Turns in one plane each, and the order they were made in; the first pair answered
z_152:
-13 9 10 -7 -1 -18 -28 -2 -2 12 -4 -2 -10 12 -3 -4 -7 20 -19 -6 => -9 -7 11 -12 10 -16 -17 11 -11 10 6 -6 -23 12 -1 1 -12 21 -6 0
21 -1 -1 8 7 -7 -7 0 8 9 -5 10 -4 -7 -15 -5 -11 -17 6 -7 => 24 -2 -2 8 6 -7 -8 3 9 10 -5 9 -4 -4 -15 -3 -13 -18 3 -6
2 -28 -7 -8 2 6 -2 15 -5 -19 6 8 -23 -6 -13 -1 -10 19 -1 6 => 6 -25 -14 -5 0 8 3 13 1 -27 5 8 -20 -14 -9 1 -1 11 1 8
z_975:
-10 10 4 -3 4 -6 -3 0 -7 8 4 -7 -4 1 3 -2 4 2 0 -1 => -3 4 2 -2 5 6 -5 -1 -11 9 6 -6 -3 8 -1 -4 2 4 -3 -4
26 -6 -23 13 -6 29 7 -16 -21 4 8 1 5 2 -8 -12 11 -20 -8 -18 => 2 19 -12 12 -7 -28 14 -1 9 -5 5 -8 -1 -33 19 -6 32 -16 0 4
-14 -39 4 8 3 12 -6 10 22 -1 -1 -4 21 7 -4 7 -21 -8 -19 7 => 4 -33 -19 0 7 17 2 15 14 -28 3 0 -9 -3 0 6 1 -8 -17 14
z_878:
17 -12 -9 -12 10 -23 -4 0 32 -18 -11 7 -19 6 -13 10 -10 13 -7 5 => -1 0 4 -10 8 -45 -5 5 30 0 -10 -4 -14 4 -4 8 -13 14 -3 8
10 22 -12 12 -15 10 4 -16 10 -10 -17 -6 23 25 2 -8 19 -14 -19 -3 => 8 9 -11 14 -9 6 16 -9 27 -16 -19 -7 27 17 4 4 19 -20 -13 4
-4 -13 3 4 9 -11 13 29 14 -7 4 -7 -14 -13 13 11 0 3 18 18 => -11 17 11 -2 2 -21 -7 20 -20 15 8 -16 -16 1 13 -8 1 8 13 4
-7 8 -5 -8 1 -24 1 -15 18 10 -6 -9 9 -4 -2 -3 7 5 -5 -8 => 2 10 -15 -8 -2 -10 -7 -25 8 5 -5 -3 3 4 -11 -5 8 4 -14 -16

Each pair is 2 to 3 turns apart.
5 0 -3 -7 -6 15 -8 2 -41 20 13 7 -1 5 -13 -8 -1 -22 -2 -12 => 9 3 -12 -12 -7 7 -7 5 -41 6 12 6 -16 -4 -9 -8 12 -22 2 -3 -> z_975 then z_975 then z_975
-3 20 -14 -28 -20 5 -19 0 -24 -12 1 -12 -12 14 -6 -14 14 8 -21 -10 => -29 26 5 -25 -15 -27 -9 13 -12 3 3 -25 1 0 13 -8 11 6 -6 4 -> z_878 then z_878 then z_878
3 11 -8 14 -6 -5 -6 -8 22 -8 -8 2 28 -9 2 5 16 -20 -5 -14 => 8 12 -16 10 -6 0 -1 -7 18 -15 -6 3 20 -12 3 6 23 -20 -4 -9 -> z_975 then z_975
-6 -21 17 -1 2 6 6 8 13 17 -4 4 5 0 -2 13 -19 -2 7 4 => 12 -3 -6 -10 -1 15 0 7 -21 2 4 5 -28 1 -4 2 1 -1 6 0 -> z_878 then z_975
2 -4 -5 13 7 9 -9 -13 7 8 7 11 38 12 -5 -3 -11 -28 -16 -1 => 8 16 -12 4 4 -1 -25 -20 -3 -6 4 16 13 12 -8 -12 1 -13 -32 -2 -> z_975 then z_152 then z_152
11 -9 -21 5 -7 6 2 -2 8 -13 -4 10 -5 1 -13 4 13 -5 -1 -5 => -2 -11 -8 9 -5 -10 6 4 27 -5 -7 5 9 -7 -4 7 7 -3 4 2 -> z_152 then z_878
-6 -14 13 3 -6 8 -17 -22 -8 0 4 16 2 12 -15 8 -16 19 -17 -5 => -2 -34 8 2 7 3 11 5 1 -12 13 11 -4 -1 -3 18 -16 12 6 15 -> z_152 then z_878 then z_152
-1 -3 2 6 9 8 19 21 6 25 7 -10 11 15 15 14 -15 -12 16 -6 => 15 11 -22 7 0 20 22 12 10 -2 3 0 0 5 16 9 11 -20 14 -4 -> z_975 then z_152
-6 -15 14 -1 1 8 -8 3 -6 9 3 6 4 14 -18 0 -24 8 -1 -13 => -6 -26 11 1 6 5 8 18 5 6 5 5 1 5 -10 10 -21 1 12 -3 -> z_878 then z_878 then z_152
-3 3 4 2 -4 -7 -4 -3 17 1 -5 1 10 -6 2 7 7 0 -2 2 => 2 -12 1 2 1 5 4 3 18 -5 0 4 8 -3 0 11 2 1 1 2 -> z_152 then z_975 then z_878
-1 1 25 -3 3 -26 9 17 -20 10 -1 -8 -14 -1 2 -12 -14 15 16 -6 => 9 10 7 -4 1 -12 6 13 -36 3 4 -7 -25 -1 1 -16 -1 12 15 -10 -> z_152 then z_878
9 -31 7 7 7 1 2 4 2 6 -6 3 11 -5 -5 11 -14 -5 -3 7 => 16 -27 -2 8 9 0 7 5 4 -6 -5 3 2 -14 -1 13 -2 -9 3 11 -> z_152 then z_975
-10 -7 13 5 3 -16 -10 -9 5 8 -7 8 16 1 -5 0 -12 7 -5 -2 => 12 -17 -6 -4 9 5 -2 0 -15 -11 3 11 -16 3 -9 2 -4 7 0 1 -> z_152 then z_975
9 -10 -6 -5 6 10 10 10 4 -7 7 8 -17 2 -3 4 -1 2 -3 5 => 4 3 1 -7 1 7 -7 -2 -14 8 6 -1 -12 11 -4 -4 -3 5 -8 -7 -> z_975 then z_878 then z_975
3 -23 6 3 16 18 8 1 -22 24 7 -17 -2 8 3 -7 -18 -6 11 -1 => 11 1 -17 14 -2 23 16 -17 4 0 -5 -8 10 -15 11 -5 11 -25 11 6 -> z_152 then z_152 then z_152
-5 13 -1 -10 0 -5 -14 2 -5 -1 -4 -13 19 -7 10 3 20 3 -11 -4 => 11 -15 -10 -10 5 16 -5 9 1 -14 -4 -2 11 -1 0 8 11 3 -12 -2 -> z_152 then z_975 then z_878
-7 -2 13 -4 0 2 -12 10 -22 20 9 -9 -5 12 -1 -13 3 3 9 -3 => -10 -12 21 4 -2 7 -14 6 -5 23 3 -2 12 13 -6 -7 -7 3 4 -2 -> z_878 then z_975 then z_975
-2 -13 18 1 4 21 18 17 -4 15 12 -8 19 12 -7 1 -12 -5 8 -9 => 1 -8 11 0 2 26 10 11 -12 16 11 -8 16 15 -12 -2 -12 -3 4 -14 -> z_878 then z_878
11 4 -2 4 -2 14 -1 -2 6 -18 6 8 -8 6 -10 -8 -15 6 -16 -12 => 11 -2 0 4 2 17 3 2 -7 -4 15 3 -5 12 -9 -12 -21 3 -7 -16 -> z_878 then z_878 then z_975
-1 -3 -13 -14 -11 -8 -22 -11 9 -12 -10 13 -4 -6 -16 -8 -9 16 -8 -2 => 0 -14 -10 -11 -8 10 -16 -12 -3 -1 -9 10 4 6 -19 -11 -21 15 -2 -5 -> z_878 then z_878 then z_975
-20 30 -3 3 -6 -16 -9 -17 -6 17 -3 -15 13 -2 5 -5 12 -18 13 -3 => -23 16 7 -4 6 -20 -10 -5 -21 30 1 -18 6 4 2 -5 -2 -8 13 -4 -> z_152 then z_152
-10 15 13 -1 5 -24 -14 2 18 -1 -7 -4 5 -2 0 -2 7 6 -7 -3 => -10 -8 20 2 11 -10 -2 11 21 7 -5 -5 17 4 -2 1 -8 -1 3 -2 -> z_975 then z_878 then z_878
9 -9 -11 4 5 16 13 0 14 -14 -5 13 8 -4 -1 5 2 -7 0 6 => -11 15 5 6 -1 -15 1 -4 13 3 -5 3 18 -11 9 -4 6 -3 -3 5 -> z_152 then z_975 then z_878
-6 -21 9 6 10 22 13 9 -14 15 7 2 6 12 -4 12 -25 3 9 -3 => -13 -6 11 9 9 5 17 14 -17 19 10 -7 11 2 11 9 -14 -6 22 1 -> z_152 then z_878
